In the rows, zero is written as 128.
Each path below is one point turned by a fixed rotation once a step. After each direction that follows a path, write how fast that rotation turns it, in deg/step (0 if it stays still).
Each turn is a multiple of 5 degrees from 10 to 175, or 0.
Each row of a path follows its step; steps can be skipped.
Path 1:
step 0: [133 118 129 133 138 126 121 122 112 139 124 114 129 121 133 136 120 121
 134 121 131 127 139 128 130 130 120 118 133 128 132 134 128 129 131 128
 135 126 130 123 133 121 118 131 125 135 130 138 133 139 124 129 131 124
 122 133 134 134 128 134 124 129 127 127 123 130 129 118 125 126]
step 2: [128 130 130 127 117 133 118 132 123 131 126 128 128 129 124 134 129 125
 131 126 132 132 117 126 130 143 128 126 130 131 124 128 129 125 126 144
 123 129 128 132 141 127 133 130 139 135 138 129 123 137 128 126 125 119
 120 128 132 131 120 137 129 132 121 136 132 129 135 147 133 139]
step 12: [125 131 133 127 124 118 137 133 130 143 131 132 128 130 136 129 131 120
 138 126 130 125 122 139 124 123 125 133 142 127 140 131 132 140 136 121
 123 137 131 137 120 119 128 126 128 126 134 130 142 125 128 134 135 139
 128 129 127 121 135 130 134 132 125 134 131 127 123 133 123 127]
step 18: [123 128 133 123 131 142 125 134 138 130 131 130 125 126 126 128 124 121
 139 133 122 126 114 114 125 127 126 128 138 136 130 125 133 123 130 130
 129 131 129 142 139 128 138 128 127 132 132 137 127 128 126 126 139 121
 130 117 129 118 127 125 141 124 131 129 126 123 129 124 120 132]
step 20: [135 126 130 126 136 129 125 128 124 134 115 125 127 124 126 131 131 123
 129 126 135 120 121 142 119 117 122 119 131 130 133 133 124 128 121 128
 128 132 115 120 125 129 130 124 131 129 131 137 134 134 125 116 134 130
 130 123 131 120 127 130 121 136 135 123 138 130 113 121 123 126]
step 23: [127 130 133 133 136 122 126 135 132 129 129 131 129 131 131 123 124 126
 140 133 133 132 117 136 131 135 116 124 130 125 135 121 135 134 132 127
 124 130 130 126 110 122 130 121 129 134 136 141 132 134 120 116 126 128
 126 122 138 116 123 129 128 136 127 130 135 119 128 127 127 135]
step 27: [128 127 134 123 118 126 128 137 131 122 128 137 124 131 136 131 116 126
 125 123 143 140 125 129 133 139 134 130 132 130 120 125 133 130 136 131
 124 125 128 127 139 130 131 128 126 133 118 129 122 117 120 132 123 128
 130 123 136 137 126 135 133 113 131 120 122 132 131 130 126 125]
step 38: [136 123 138 117 127 126 122 130 136 133 131 135 119 120 130 134 125 120
 126 120 130 135 130 124 124 143 122 117 140 131 129 134 127 127 128 129
 135 126 124 138 146 118 124 128 125 135 137 123 117 126 131 127 129 132
 129 129 132 131 125 126 132 117 124 127 127 132 134 131 124 133]
step 39: [130 127 134 136 141 129 122 132 122 128 124 118 124 130 125 128 120 125
 141 131 114 120 131 133 135 124 121 133 128 122 127 122 134 130 133 128
 137 129 131 128 128 125 127 134 130 140 130 127 122 113 126 111 123 117
 125 133 132 134 129 130 132 120 128 121 126 121 123 119 127 129]
step 47: [127 121 136 130 130 129 127 121 127 140 122 125 124 126 131 126 119 123
 123 117 119 119 135 125 134 132 135 125 131 137 122 121 138 123 133 129
 120 132 119 126 131 141 127 135 124 126 117 123 129 124 120 136 133 128
 125 132 125 135 117 128 141 117 126 119 125 121 126 124 130 121]
Directions:
[128 126 128 128 128 129 127 127 127 128 131 130 128 127 128 125 128 127
 128 125 129 129 131 131 126 129 130 127 128 124 131 128 128 128 128 127
 126 126 128 129 129 128 129 127 128 127 129 129 126 126 127 127 129 128
 129 124 124 129 129 128 125 126 128 129 128 128 125 128 129 130]
135
[130 128 128 126 132 130 127 128 133 131 130 129 127 127 126 126 129 131
 128 129 126 129 127 129 127 127 128 128 129 129 125 126 128 125 127 129
 127 127 126 125 127 128 128 128 128 126 128 128 128 130 127 126 130 128
 127 129 127 128 127 128 126 126 129 128 131 126 129 130 127 126]
25
[125 130 128 127 128 130 126 125 127 127 128 126 130 129 127 130 128 129
 128 128 127 125 126 129 127 128 130 130 127 128 126 127 126 130 127 127
 128 126 129 130 127 129 127 127 126 129 126 128 125 128 126 126 126 127
 129 130 128 128 129 130 126 125 126 129 129 130 126 131 128 131]
125
[127 129 128 125 128 130 128 129 129 128 130 129 129 127 129 129 127 126
 129 129 130 129 127 129 128 125 132 131 129 129 127 129 126 128 128 128
 130 129 130 127 127 129 130 129 129 127 132 127 129 123 128 128 131 126
 129 128 130 127 129 129 127 129 130 126 128 127 125 128 127 127]
170
Path 2:
step 0: [136 132 132 129 128 140 115 120 127 126 128 126 123 135 122 117 125 117
 128 134 130 130 128 131 123 143 130 139 126 130 137 128 125 119 130 129
 123 120 133 127 141 134 130 120 132 123 130 124 147 128 128 129 126 119
 121 117 132 129 135 127 134 128 133 136 124 131 133 128 129 131]
step 2: [116 124 135 125 130 142 132 124 130 133 121 119 131 130 133 127 125 127
 138 136 127 129 121 131 130 140 129 139 121 138 128 127 129 130 129 131
 127 129 130 130 124 130 117 123 113 120 111 130 133 125 125 126 133 138
 126 120 120 126 129 121 127 124 128 134 136 120 128 124 120 135]
step 18: [118 138 129 133 133 125 136 127 118 125 116 124 137 136 126 110 136 129
 134 122 127 127 123 132 130 123 127 135 124 126 118 129 126 130 134 129
 125 136 137 136 124 135 127 133 118 136 113 122 134 119 127 130 124 129
 121 128 124 117 122 126 128 128 121 124 126 133 128 132 125 122]
step 19: [123 119 138 123 121 132 126 136 126 130 134 123 126 128 126 126 116 121
 122 137 137 127 119 125 122 125 141 128 120 121 134 130 126 127 131 129
 124 127 119 113 129 133 121 120 134 120 125 132 130 138 110 127 135 119
 133 129 131 125 127 119 124 133 131 126 124 121 124 126 131 137]
step 28: [127 132 129 135 123 129 118 129 129 120 118 126 132 125 133 123 121 124
 126 138 122 134 139 133 123 134 118 130 132 130 123 128 130 128 134 134
 126 131 130 115 133 132 125 127 143 127 133 128 132 136 137 131 133 119
 131 124 120 130 135 136 124 134 137 140 121 120 114 128 122 119]
step 36: [126 118 136 119 127 127 132 126 118 134 124 124 128 139 124 129 132 108
 132 121 126 116 134 126 122 131 126 129 125 128 132 132 126 120 124 124
 120 124 126 122 135 133 130 128 130 132 142 129 136 115 130 116 132 124
 122 132 118 130 129 131 122 129 134 134 130 116 132 131 125 135]
step 38: [134 122 127 119 137 130 126 122 150 128 129 135 122 131 133 134 123 115
 129 127 134 131 128 131 127 127 133 135 127 134 125 117 124 121 117 122
 115 128 123 119 130 124 121 129 121 131 125 128 122 127 121 123 134 129
 135 122 124 120 131 130 129 124 131 125 136 119 136 131 124 141]
step 42: [125 132 136 129 118 138 131 137 135 132 134 118 134 139 129 130 131 133
 121 130 133 134 127 130 128 131 138 143 122 120 126 121 135 137 124 126
 128 122 123 119 133 134 132 120 118 131 123 126 134 126 137 126 129 131
 130 131 127 132 126 115 133 125 128 140 133 130 134 131 143 136]
step 43: [119 129 127 130 131 125 116 125 126 131 128 138 126 137 135 128 121 129
 129 134 126 120 117 135 129 119 122 123 125 136 117 133 123 134 130 137
 129 128 140 123 128 130 126 133 124 135 123 136 133 122 123 120 132 112
 127 121 125 122 133 140 133 133 124 119 133 128 117 135 122 124]
step 46: [120 127 127 134 134 134 135 127 134 135 117 125 134 128 140 117 131 131
 129 131 132 136 132 123 135 132 128 136 144 122 124 123 134 129 130 136
 117 121 132 132 123 133 128 123 126 129 117 138 127 129 117 132 127 130
 123 137 124 129 119 120 135 123 131 116 118 124 129 128 120 135]
Directions:
[128 129 127 127 128 130 128 127 128 129 126 127 129 129 131 127 132 130
 131 129 129 129 127 129 126 127 128 129 128 127 129 129 129 124 126 129
 130 128 129 126 128 128 128 131 128 127 129 130 127 128 126 129 126 129
 130 129 130 130 128 125 126 128 126 127 126 127 131 129 131 132]
170
[127 127 124 127 127 126 129 125 129 131 131 129 124 127 128 129 128 126
 128 126 128 128 129 130 126 129 128 129 128 128 124 126 127 129 130 126
 128 127 128 126 130 126 129 128 127 129 130 126 126 129 129 126 126 129
 131 128 128 130 127 128 126 127 127 130 126 129 129 132 128 127]
25
[127 130 128 127 128 129 128 126 126 129 132 127 129 127 127 130 128 128
 129 128 129 129 128 130 128 128 129 129 128 130 129 126 127 125 127 128
 128 127 130 127 128 133 130 128 129 131 126 125 125 128 128 128 128 127
 126 127 129 127 127 132 131 127 125 126 129 129 126 128 129 128]
85
[126 127 128 128 129 124 128 130 129 127 129 126 130 129 128 131 129 126
 129 129 128 127 128 125 129 128 127 130 126 129 130 129 128 127 129 128
 128 127 128 127 131 126 127 129 127 130 129 130 126 125 127 129 129 127
 131 126 131 127 129 129 130 127 130 125 127 128 130 129 129 125]
155
[126 128 127 125 127 129 127 129 127 129 127 129 126 126 128 128 127 129
 126 130 131 128 127 128 128 125 125 129 125 126 127 125 128 130 128 128
 128 131 130 126 130 128 128 130 129 127 124 129 129 128 126 125 128 127
 128 129 127 128 126 126 130 126 130 126 131 129 129 128 129 128]
90
